In the data rows, 128 means zero.
Some points, each followed by its number:
(153 182 147 81 87 177 138 134 123 186 115 159 97 139 95 75 154 80 109 96 174 69 172 123
 90 97 146 151 173 84 106 107) 0
(169 152 120 132 127 88 104 62 161 128 181 122 185 129 188 137 159 175 102 139 115 92 138 62
 154 167 105 116 142 105 152 109) 1
(109 106 79 107 169 124 120 141 90 116 79 168 105 133 106 133 125 136 144 141 115 130 111 162
 127 134 131 109 107 135 126 107) 2
(120 101 85 112 173 97 90 119 115 106 113 152 139 115 159 152 150 164 136 178 100 140 136 131
 162 157 84 76 78 111 127 74) 3
(92 113 143 169 127 131 113 142 180 122 124 144 96 151 117 130 135 111 160 137 116 151 114 142
 81 126 130 172 112 172 153 156) 4
(158 149 120 126 132 82 86 86 156 118 173 139 175 131 178 148 149 182 91 149 94 107 129 65
 153 181 109 115 141 98 131 97) 5
(142 119 183 113 86 156 182 161 81 106 155 37 155 64 119 142 41 108 74 122 169 192 129 136
 191 103 152 120 140 116 76 178) 6
(142 168 170 85 73 181 155 167 116 158 125 96 115 126 95 90 86 91 101 100 181 144 166 133
 124 81 146 143 161 85 72 136) 7
(156 179 144 85 93 173 135 127 116 186 117 167 99 137 97 76 171 80 109 95 170 52 167 120
 91 106 148 143 174 85 115 105) 8
(129 122 87 111 155 129 131 125 108 127 91 167 102 146 85 125 118 130 126 118 123 116 105 153
 105 124 152 132 141 140 134 126) 9
(131 110 92 116 167 90 88 105 130 108 130 146 150 116 169 154 153 171 125 177 97 135 139 114
 164 162 81 78 87 106 129 74) 10
(105 105 78 108 171 123 120 143 88 115 77 168 106 131 109 135 125 137 146 142 113 132 111 163
 130 135 128 106 103 136 124 104) 11
(141 159 170 91 75 177 157 167 114 149 132 87 121 118 101 99 78 95 94 104 179 155 160 133
 131 86 146 139 157 91 74 143) 12
(113 90 160 180 125 129 126 169 126 99 143 100 128 114 119 161 141 118 150 129 121 141 83 139
 135 153 143 124 116 163 164 178) 13
(87 111 144 172 130 128 112 141 182 120 123 144 94 157 116 127 133 113 167 139 112 156 114 146
 80 123 130 174 108 175 151 158) 14
(147 121 100 116 155 87 80 93 144 110 148 145 158 121 169 151 156 176 110 176 101 126 140 97
 160 169 87 87 103 99 134 81) 15
(91 95 78 109 178 111 107 152 77 105 79 162 121 117 143 146 136 148 159 162 101 142 119 158
 156 149 104 86 75 128 117 84) 16
(136 191 158 77 73 187 144 160 150 184 102 140 89 155 86 67 108 79 123 98 180 122 183 134
 82 67 139 175 167 85 81 113) 17
(140 186 160 78 74 185 146 159 137 179 108 132 96 146 88 72 109 81 116 97 181 119 179 132
 93 73 142 164 167 83 81 117) 18
(143 188 153 78 77 184 142 150 140 185 107 146 93 147 90 71 124 79 115 97 179 103 180 129
 85 78 142 166 170 84 90 110) 19
(122 132 91 123 150 131 158 131 106 136 87 161 101 151 83 124 103 122 127 87 112 109 94 152
 95 114 165 148 161 156 130 134) 20
(70 100 154 178 143 113 112 124 164 103 132 132 97 179 113 110 113 124 184 143 100 180 118 162
 90 112 136 164 92 178 122 175) 21
(181 130 102 135 142 97 122 22 169 135 178 95 192 112 208 127 186 166 136 157 149 89 170 81
 167 136 65 82 102 113 190 103) 22
(96 100 77 108 177 117 116 149 82 110 76 165 112 124 126 141 129 142 153 151 105 138 115 162
 143 141 115 95 88 133 119 93) 23
(137 189 159 78 73 186 145 160 145 182 104 136 92 152 87 69 107 80 121 98 181 123 182 134
 86 68 140 171 167 84 80 115) 24
(170 143 111 135 136 90 114 49 164 130 178 110 189 120 200 135 168 172 117 146 124 93 151 70
 162 155 86 99 123 110 164 103) 25
Which point above is nearest to each new point by angle? Its number follows each.
(155 111 180 123 88 155 179 172 71 104 158 38 163 46 123 163 70 107 71 118 169 163 110 127
 199 128 154 104 145 119 106 177) 6
(130 120 181 118 92 152 174 157 95 107 150 48 146 84 117 134 43 109 90 125 161 198 133 141
 175 98 149 130 133 123 75 177) 6
(122 90 162 176 121 132 131 172 114 99 146 93 134 100 120 168 142 116 140 126 126 134 80 135
 146 158 145 116 121 158 166 178) 13
(103 137 116 172 119 137 212 155 83 165 86 131 103 151 92 124 100 95 164 12 96 91 73 161
 72 79 194 195 193 198 138 162) 20
(78 95 153 181 143 114 113 129 155 101 135 129 103 167 115 121 125 124 178 141 101 168 110 157
 98 124 138 154 96 177 133 176) 21
(154 114 182 117 86 157 183 169 70 105 158 35 163 46 122 159 60 106 67 119 171 171 116 128
 201 121 154 107 145 116 96 177) 6
(104 91 158 183 128 126 121 165 137 100 139 107 120 128 117 154 139 119 161 131 116 148 86 143
 123 148 140 132 111 168 161 178) 13
(185 126 99 135 143 100 124 13 171 138 179 90 193 109 209 124 193 164 143 160 160 87 176 84
 169 130 60 78 95 114 199 105) 22
(70 99 156 176 145 111 114 119 157 101 135 129 100 180 113 106 108 126 182 143 99 183 121 164
 95 110 138 160 91 176 113 178) 21
(151 102 174 143 98 149 164 176 79 102 156 55 158 53 124 174 104 109 89 119 156 142 92 125
 187 147 152 101 141 131 137 177) 6
(153 105 176 135 94 152 170 175 75 103 157 48 160 49 123 171 91 108 81 119 162 150 98 126
 192 140 153 102 143 126 126 177) 6
(152 116 183 114 85 157 184 166 71 105 159 33 162 49 122 154 51 107 65 119 172 178 121 130
 200 115 154 109 145 114 87 178) 6
(101 139 111 167 125 136 213 155 85 161 82 135 102 152 91 125 93 98 157 15 92 94 73 160
 74 82 192 190 192 196 132 157) 20
(136 119 182 115 89 154 178 159 87 106 153 42 151 74 118 138 42 109 81 123 166 195 131 138
 184 101 151 124 136 119 75 178) 6
(156 146 118 125 134 81 85 88 154 117 171 140 174 130 178 149 150 182 93 151 93 109 129 68
 155 180 106 112 137 98 130 94) 5
(154 108 178 129 91 154 175 174 73 104 157 44 161 47 123 167 81 107 77 119 165 156 104 126
 196 134 153 103 144 123 117 177) 6
(194 115 93 137 146 109 133 0 172 144 176 78 192 104 209 115 208 155 162 165 184 82 189 97
 169 111 49 70 81 119 222 111) 22
(102 142 102 152 138 132 204 150 94 152 79 146 100 154 89 126 85 106 141 32 90 100 76 156
 80 93 184 176 187 186 123 146) 20
(71 97 157 176 145 111 115 119 153 100 136 127 101 179 113 107 109 126 181 142 100 182 120 164
 98 111 139 157 91 175 113 179) 21
(124 119 85 111 158 129 130 129 103 125 87 168 102 143 88 126 118 131 130 122 121 119 105 155
 109 126 149 128 135 140 132 122) 9
(71 101 152 179 142 115 111 128 170 105 129 136 96 177 113 114 118 122 184 143 100 177 116 160
 87 114 134 167 94 180 129 173) 21
(154 143 116 125 137 81 84 90 152 115 168 140 172 129 178 150 150 181 95 155 93 112 130 71
 156 180 104 109 132 98 130 92) 5
(105 142 99 147 141 132 198 147 97 150 80 148 100 154 88 125 86 109 137 40 93 101 79 155
 82 96 182 171 184 182 123 144) 20
(193 119 95 136 145 106 130 0 173 142 178 81 193 105 210 117 205 158 156 164 178 83 186 92
 169 117 52 72 85 117 217 110) 22
(138 93 166 165 112 139 144 176 96 100 151 78 146 76 122 175 134 113 118 122 139 129 80 129
 165 160 149 106 131 147 161 178) 13
(117 136 93 129 148 131 170 135 104 140 85 158 101 152 85 124 97 119 129 73 106 107 89 153
 91 109 170 154 168 163 127 136) 20
(193 113 91 138 147 111 136 0 170 145 174 77 190 103 208 114 209 152 166 164 186 82 190 101
 168 107 48 69 78 121 225 112) 22
(130 91 164 171 117 135 138 174 105 99 149 85 141 87 121 172 139 115 129 124 132 131 79 132
 156 159 147 110 126 153 164 178) 13
(148 118 183 112 85 157 184 164 75 106 157 34 159 56 121 148 45 107 68 120 172 185 125 133
 197 109 153 114 143 114 80 178) 6
(100 142 104 156 136 133 208 154 91 154 79 143 100 154 90 126 85 104 145 26 88 99 74 158
 78 91 187 180 189 190 124 148) 20
(76 96 155 179 144 112 114 124 153 100 137 129 103 171 115 115 119 125 178 141 100 172 114 159
 99 119 138 154 94 176 125 177) 21
(100 141 107 161 131 134 211 155 88 158 80 139 101 153 90 125 88 101 151 20 90 96 73 159
 76 86 190 185 191 193 127 153) 20
(150 127 106 118 149 85 78 92 146 111 155 145 162 124 170 151 156 179 105 172 100 122 137 89
 159 174 93 94 111 97 133 84) 15
(190 123 97 136 144 103 127 4 172 140 179 85 194 107 210 120 199 161 150 163 170 85 182 88
 169 123 55 75 90 115 209 108) 22
(109 141 97 141 143 132 190 143 100 147 82 151 100 154 86 125 89 112 134 49 97 103 82 154
 84 100 178 166 180 176 125 142) 20
(133 125 89 113 153 130 133 122 111 129 93 167 102 148 82 124 117 129 123 115 123 113 104 150
 102 123 155 136 147 141 136 129) 9
(106 134 121 177 113 138 210 153 80 168 90 126 105 149 93 123 109 93 171 12 102 88 75 161
 71 76 195 200 192 198 145 166) 20
(113 139 95 136 146 132 181 139 102 143 83 155 100 153 85 124 92 115 131 60 101 105 85 154
 87 104 175 161 175 170 126 139) 20
